Read these off the matrix that follows. Indices start at 1.
1) Read off the bottom-left entry.
2) Read off the entry at row 1, column 1.
3) Read off the entry just right of the largest entry.
4) Read off the entry in row 3 and column 2.
5) Read off the entry in the top-right corner.
6) Read off the entry at row 1, column 3.
7) Read off the entry in row 3 and column 3.
8) Read off the entry in row 2 and column 3.
[[109 127 108 121 129 132 114 134]
 [128 116 109 103 105 125 115 133]
 [108 112 104 105 144 152 151 143]
 [139 102 125 117 108 103 114 117]
 [140 137 138 139 115 152 138 113]
 [107 118 132 109 125 112 120 143]
 [136 102 118 122 126 109 154 118]
 [122 129 147 136 126 114 115 138]
 [150 130 152 130 135 105 124 131]]
1) 150
2) 109
3) 118
4) 112
5) 134
6) 108
7) 104
8) 109
